In the rows, 128 means zero.
The same turns and mirrors carry the whole set onto itself and the rows of a family onto each other. Which other rows belong to the same family as each row named below? List them in the order they appear above.
These 25 rows form 5 families of 5 rows each.
momat: [ 97 116  91 130 148 140 163 119]
tesan: [132 121 110 120 124  97 101 131]
sarud: [111 103  93 143 138 132 108 111]
Zib: [130 137 111 139 125 120 172  93]
kas: [ 89 114  99 127 148 132 110 123]
zelik: [120 150 132 142 127 115 168 113]
zupi: [109 141 124 139 126 111 176 118]
Sef: [155 130 121 136 122 111 147 140]
Vel: [ 93 131 112 145 156 127 155  93]
Pokot: [ 95 105  96 125 151 132 159 102]
taled: [ 92 109  92 119 142 118 109 122]
Siv: [130 126 108 115 131 106  94 120]
divi: [152 145 124 116 139  92 133 118]
zevid: [126 146 132 137 146 111 172 123]
Vuv: [111  90 100 131 146 126 111 121]
Zale: [147 147 125 113 126  99 138 134]
tun: [142 144 124 118 117  90 146 126]
Gem: [154 124 126 121 129 103 158 133]
gako: [132 120 114 127 149 106  95 127]
zisas: [149 109 107 112 131 100 111 114]
sozir: [ 94 116  95 121 166 126 118 115]
Dur: [ 79 122 102 138 138 125 151 101]
Lugoz: [ 85 133 105 130 145 132 158 100]
nuzif: [123 123 125 145 131 118 176 100]
bulu: [145 119  90 104 132 108 113 121]

The rest of the family of sozir: Vel, divi, zevid, gako
The rest of the family of zelik: kas, Siv, Zale, Lugoz
The rest of the family of Pokot: Vuv, Gem, zisas, nuzif
The rest of the family of zupi: tesan, taled, tun, Dur

The same turns and mirrors carry the whole set onto itself and the rows of a family onto each other. Which other rows belong to the same family as each row named below? List them in the order they appear above.
These 36 rows form 6 families of 6 rows each.
gomas: [ 97 124 129 135  88 105  99 121 119 115 135]
lagas: [128 165 119 164  91 131 129 148 133 124 148]
lop: [136 134 126 160  58 172 116  95 102 125 144]
duz: [120 119 120 151  63 171 132  98  97 144 126]
lasad: [116 119 126 120  90 112  95 116 122 110 142]
geru: [108 163 100 156 100 145 153 139 120 115 153]
goped: [143 130  99 167  81 138  95 102 115 115 102]
Suna: [110 160 112 153 103 122 155 124 111 119 159]
bifan: [122 143 141 128  79 128 104 128 136 137 146]
Rel: [124 172 132 139 102 145 107 116 146 106 124]
gapon: [105 140 121 115  96 115 103 108 133 121 149]
rez: [ 96 152 127 132 115 152 116 129 121  83 128]
misep: [123 130 104 161  84 154 114  86 111 125  89]
Vabiv: [127 117 117 145  66 168 133  81 116 136 135]
Kepa: [108 154 109 147  91 122 135 131 123 122 173]
gerod: [119 148 113 168  82 121 134 126 111 106 171]
Nos: [134 113  92 150  91 171 148 134 114 130 124]
nuz: [134 125  89 162  93 147 123  90 128 117  96]
sodo: [107 131 127 118  96 105 122 108 118 133 143]
tonad: [116 157 119 134 115 155 119 120 125  76 138]
zulin: [101 111 115 146  79 166 107  89  88 122 135]
fusam: [103 131 123 128  72 115 119 106 122 143 154]
dobip: [127 124  95 162  92 171 139 134 100 128 104]
vagon: [144 124 104 148  91 177 119 147 103 116 121]
zelig: [118 126 118 140  63 150 115  75 108 141 129]
kuli: [108 160 119 120 125 138 131 108 125  99 125]
Begis: [133 117 110 155  93 162 133 151 100 112 109]
Ladu: [126 141  84 154 106 151 117 105 118 112  89]
Fiv: [131 131 114 172  81 134 109  92 114 106  93]
mub: [124 124 142 153  61 170 130 100  98 122 139]
padi: [105 155 110 120 114 138 111 105 138 103 110]
zef: [124 130  96 151  83 172 149 139  97 137 139]
Malid: [ 97 155 124 170  83 129 134 125 109 105 163]
Faru: [107 168 106 132 119 140 122 121 135  94 140]
nutek: [108 130  90 171 101 155 108  94  96 101 109]
Fibu: [109 110  91 164  92 160 126 133  82 121 134]

The rest of the family of fusam: geru, zelig, Ladu, padi, zef
The rest of the family of zulin: lagas, bifan, Rel, nutek, Fibu
The rest of the family of gomas: lop, goped, rez, vagon, Malid
The rest of the family of dobip: duz, gapon, misep, Kepa, Faru

The same turns and mirrors carry the whole set onto itself and the rows of a family onto each other. Which other rows belong to the same family as each row named below? List them in the order they appear above.
These 36 rows form 6 families of 6 rows each.
fodel: [132 134 163 132 116 163 105  96 110 155 128 127 141 117 124 145 121 138
 115 129 132 140 129 135 131 167]
Kopeg: [140 116 154 137 116 168 117 114 112 157 125 130 138 130 128 154 140 135
 140 132 149 130 118 119 137 172]
Vivu: [133 102 123 131 121 137 131 116 103 169 153 155 144 114 128 125 117 137
  96 114 103 123 134 145 131 151]
Novap: [122 115 107 123 129 110 117 150 149 131 128 133 142 134 120  72 130 146
 130  94 144 131 135  93 148 120]
vosa: [136 127 142 116 124 147 103 105 117 152 119 125 134 106 116 153 120 115
 128 137 137 137 122 129 107 179]
Fenub: [128 124 118 117 149 110 118 155 153 119 110 114 140 107  98  92 126 110
 143 107 130 116 120 109 105 143]
ninu: [131 137 130 118  89 150 108  90 107 152 113 128 140 136 132 152 130 119
 133 110 140 134 127 133 127 157]
noken: [113 167 170 136 122 151 105 115 125 104 116 122 118 133 119 135 118 154
 121 150 136 123 109 151 123 136]
ren: [125  96 108 140 130 119 107 120 127 133 137 164 108 110 144  87 134 144
 111 106 119 137 144 108 151 128]
vaso: [106 155 118 133 131 103 148 155 141 105 137 110 151 150 125 119 134 146
 140 133 150 100  98 127 134 121]
samer: [133 109 127 137 145 128 132 168 150 125 116 122 146 129 111  88 145 129
 153  99 139 108 117  95 137 136]
litis: [105 162 147 128 125 119 130 156 142 111 119 110 152 147 101 106 120 155
 130 131 140 106 104 139 120 116]
lefir: [123 104 113 131 101 127 120 102  99 159 153 165 125 132 143 128 120 154
 106 132 131 136 132 130 146 140]
luvot: [131 112  98 146 158 120 124 131 132 117 151 154 107 103 156 107 140 130
 110 103 105 118 135 125 147 136]
togi: [123 129 134 130 146 119 122 157 154 116 117 115 148 116 103  70 127 131
 132  92 122 114 126 108 130 124]
sefi: [130 151 151 140 132 167 107 129 128  95 116 132  99 141 126 141 129 150
 139 148 146 120 105 140 133 141]
lebu: [125 138 142 125 100 150  98 101 116 153 130 133 137 144 132 142 126 154
 122 135 163 151 128 118 147 152]
Ril: [135 113  98 122 156 116 111 142 137 122 130 155 104  95 121 101 120 118
 110 112  98 117 131 137 108 140]
magit: [104 157 127 119 130 102 127 161 144 123 115 120 148 133 103 127 124 137
 132 143 141 102 101 143  94 131]
Nafar: [139 143 137 128 126 159 112 100 119 139 139 115 139 128 138 159 133 129
 129 125 155 141 123 121 148 173]
vol: [128 109 106 136 123 124 146 112 102 157 166 146 143 124 150 148 129 134
 110 125 123 117 122 137 143 156]
tik: [122 129 103 117 113 111 123 144 143 119 104 118 147 137 116  85 134 112
 147  78 131 112 126 109 128 120]
Tibi: [127 107 108 122 128 116 127 129 113 169 140 156 140 107 125 142 123 122
 105 130 111 116 127 147 102 158]
lirer: [120 165 140 121 135 140  98 124 134 105 112 129 106 119 117 148 117 135
 123 154 136 123 110 154 100 147]
kir: [147  94 106 141 153 144 121 144 131 114 136 160  97 113 132  93 134 133
 124 103 107 113 129 123 142 136]
risol: [112 148 131 138 131 127 137 175 142 115 122 131 139 158 116 122 138 160
 138 138 149  93  99 140 125 117]
Famo: [131 118  94 129 128 123 106 125 133 124 115 157 109 112 142  95 139 115
 118  76 101 121 143 129 133 124]
defa: [113 173 143 143 138 140 110 123 136  91 127 120 109 133 145 147 137 148
 129 146 148 122 108 141 138 136]
Luzen: [120 111 103 131  97 120 125 106 101 158 132 164 130 124 149 137 136 124
 112 107 107 116 134 149 126 136]
lam: [136  98 112 139 125 142 134 138 108 168 151 170 132 132 139 141 134 147
 109 125 116 111 124 146 135 149]
benon: [100 144 121 128 112 102 125 149 138 104 125 129 133 156 118  93 123 163
 135 134 153 118 109 119 139 103]
puv: [134 127 105 128 154 119 129 150 154 113 134 111 144 123 124  91 137 120
 139  88 139 119 126  97 148 139]
digus: [129 102 116 139 147 122 124 137 128 124 139 154 117 100 126  79 123 132
 104  98  91 115 136 130 134 127]
Fuzot: [106 160 153 138 113 134  94 117 135 103 112 129 111 142 133 122 131 164
 133 147 161 139 116 120 141 124]
lakun: [ 96 163 122 129 100 104 124 144 136 108 102 125 136 152 125 118 138 138
 141 120 137  99 107 142 116 105]
paf: [116 175 139 128 105 147  90 109 131 105  95 128 110 140 136 144 135 134
 133 122 143 128 119 147 123 129]

The rest of the family of vosa: Fenub, Ril, magit, Tibi, lirer
The rest of the family of puv: vaso, luvot, Nafar, vol, defa
The rest of the family of Luzen: ninu, tik, Famo, lakun, paf
The rest of the family of togi: fodel, Vivu, noken, litis, digus

